(in the rows, 128 means zero)
A single turn carries every row of the set below to another of its rows. Some are shown first; where does it send the rows asked next?
dudop: [128 132 106 108 125 134 147 127 128 142 117 136 136 115 140 122 122 129
 112 128 146 122 115  94 125 100 126 143 129 148 112 154 113 148 117 135
  96 124 100 126 123 108 106]
gos: [148 122  98 130 131 141 144 133 151 128 114 146 146 128 115 112 129 126
 118 107 128 115 125  90 131  87 126 144 151 135 137 136 109 124 134 141
 134 123 157 161 114 146 130]
Pok: [136 137 104 158 124 143 131 135 160 132 117 122 148 107 122  90 120 115
 106 142 109 126 145 125 143  99 137 141 127 146 107 136 134 111 140 155
 127 122 118 134 124 135 138]
Sal: [139 144 116 108 127 137 120 158 149 118 120 130 134  91 110 139 137 116
 111 116 127  82 135  99 142 127 144 156 146 133 114 132 122 168 127 156
  98 136 130 141 113 122 139]
Zapup: [138 142  90 120 116 156 152 123 118 152 142 137 114 122 129 133 113 131
  99  93 107 115 169  95 127 110 119 154 155 131 128 127 130 153 107 131
  94 125 134 149 113 122 131]
Dek: [122 130 118 126 111 160 143 157 129 135 153 127 102 123 129 110 109 141
  97  98 139  85 163  93 143 108 132 146 142 154  97 136 120 132 155 140
  90 134 140 140 133 145 107]
rom: [131 145 120 134 124 127 131 149 139 149 142 120 134 102 131 137 108 110
 116 121 142  87 136 105 127 129 138 150 109 155 137 142 157 112 103 167
 103 142 127 146 125 121 127]
tuku: [128 129 111 123 125 114 146 162 120 145 122 113 128 103 122 143 107 117
  97 113 110 111 145 111 148 122 140 175 129 123 116 153 131 130 123 146
 104 178 129 137 103 119 138]
kadod: [157 126  96 140 134 123 142 148 148 107 126 144 111 118 137 116 121 129
  94 121 111  87 145 107 148 117 136 113 113 138 103 140 128 131 141 146
  93 123 114 165 117 139 111]
Tebu: [124 131 118 133 114 156 131 149 128 148 149 121 106 135 120 117 106 141
  94 114 145  81 156  86 129 128 135 151 135 156 106 133 118 123 149 154
  96 147 147 134 128 140 104]
rof: [139 138 127 124 130 140 146 121 131 131 130 125 113 108 140 126 107 131
  98 145 118 128 157 107 129 137 160 130 147 136 115 149 118 102 123 141
  84 126 120 132 132 102 115]
rimoz: [150 142 125 115 115 123 118 163 142 150 135 125 124 103 129 139 112 121
  66  95 143 121 153 108 154 106 148 142 116 120 141 124 130 105 132 152
 105 115 133 156 106 129 140]
Dusa: [144 135 106 144 118 129 160 146 157 127 129 150 121  75 126 116 120 113
 108 127 124 120 152 100 132  85 118 148 132 137 121 138 124 145 139 123
  89 133 101 135 124 145 133]
boseg: [121 141 103 132 133 130 146 157 146 163 127 115 119 124 113 112 120 121
 107 105 114 116 171  95 137  93 133 129 137 107 147 147 108 117 121 129
 112 134 138 148 141 134 104]
vas: [119 142  95 119 106 126 124 141 139 169 150 136 119 125 122 109 119 122
 122 112 154 127 175  91 127  92 135 132 151 120 109 117 123 116 127 139
 100 136 137 137 107 138 115]
nep: [134 126 107 115 128 153 144 135 118 168 119 123 107 112 153 106 120 115
 103 108 149 122 148 102 150 112 123 137 110 118 137 142 117 121 124 142
 102 154 112 161 126 130 117]
vome: [129 124 100 127 128 170 148 147 148 130 137 161 162 109 130 133 123 165
 110 110 129 113 146  94 120 100 133 141 132 146 120 146 109 120 126 151
 128 127 143 145 118 133 114]
gib: [161 130 101 139 132 124 134 135 152 106 132 139 107 116 138 113 121 131
 100 130 111  86 145 100 142 110 133 112 123 137 104 133 132 123 149 142
  91 123 111 157 121 134 109]
Viga: [132 138 111 131 118 140 133 145 129 146 143 121 123 115 123 135 103 121
 105 131 152  82 137 104 121 139 141 154 121 152 132 130 155 100 116 164
 102 151 135 137 116 122 114]
Laru: [115 134 108 129 124 158 144 151 143 133 148 154 155 116 133 146 119 173
 105 116 122 113 155  96 120 103 135 144 130 153 101 140 120 123 124 158
 121 132 146 130 126 130 129]
Zim: [134 130 122 129 120 126 137 164 147 133 111 133 106 117 145 136 120 157
  91 123 147 115 147 121 126 118 154 121 143 138 114 145 114 132 138 160
 116 144 141 137  90 141 157]
veg: [135 138 116 105 133 133 123 161 152 122 119 128 136  92 110 135 132 118
 113 111 133  82 127 105 142 113 143 161 146 128 122 134 119 164 114 157
  94 137 128 135 115 119 132]
gara: [130 126 120 124 118 130 135 168 146 137 117 128 104 121 152 133 121 164
  95 121 137 119 156 129 129 119 152 128 138 137 112 152 118 130 138 155
 118 135 148 140  89 128 156]
Terur: [139 159 102  96 121 128 135 136 136 175 123 121 120 130 120 108 141 130
  96  97 124 123 164  81 147 107 145 162 134 127 116 143 145 118 117 140
 102 119 142 139 129 133 126]
seno: [145 140 124 133 108 126 117 158 147 162 129 128 135  97 121 126 114 119
  69 100 136 114 161 120 166 117 149 147 122 131 135 119 138 116 127 141
 109 107 125 156 111 127 142]
Puzog: [146 143 110 150 119 146 125 138 152 149 111 121 143  96 113  97 117 121
  89 134 109 121 153 137 153 108 131 149 128 151 119 131 140 123 135 144
 130 113 120 136 111 131 138]
sefet: [118 143  87 129 122 139 137 123 132 133 117 128 130 113 130 120 122 120
  86 134 144 137 165 105 143 115 141 159 153  99 133 130 108 113 144 126
  97 132 138 120 112 133 131]
risu: [146 129  99 135 121 126 130 134 138 129 117 135 127 127 106 114 133 117
 123 113 119 105 126  97 134  84 130 160 160 130 140 143 108 126 145 139
 127 130 153 159 112 138 141]
zolo: [137 120  97 120 107 132 150 147 130 152 114 124 126  98 144 136 101 125
 114 132 110 132 152 126 138 105 141 140 133 133 112 119 114 143 102 141
 117 123 142 134 109  92 132]
Gam: [145 141 103 111 120 157 158 144 138 131 163 133 119 111 150 130 121 141
  95 130 127 131 140  86 116 122 136 130 131 116  94 160 125 114 143 150
 101 138 139 156 104 131 145]

Terur goes to boseg
sefet goes to Zapup
And these:
Tebu goes to seno
Zim goes to Sal
tuku goes to Dusa
gib goes to gara
Viga goes to Puzog
dudop goes to rof
Dek goes to rimoz
rom goes to Pok

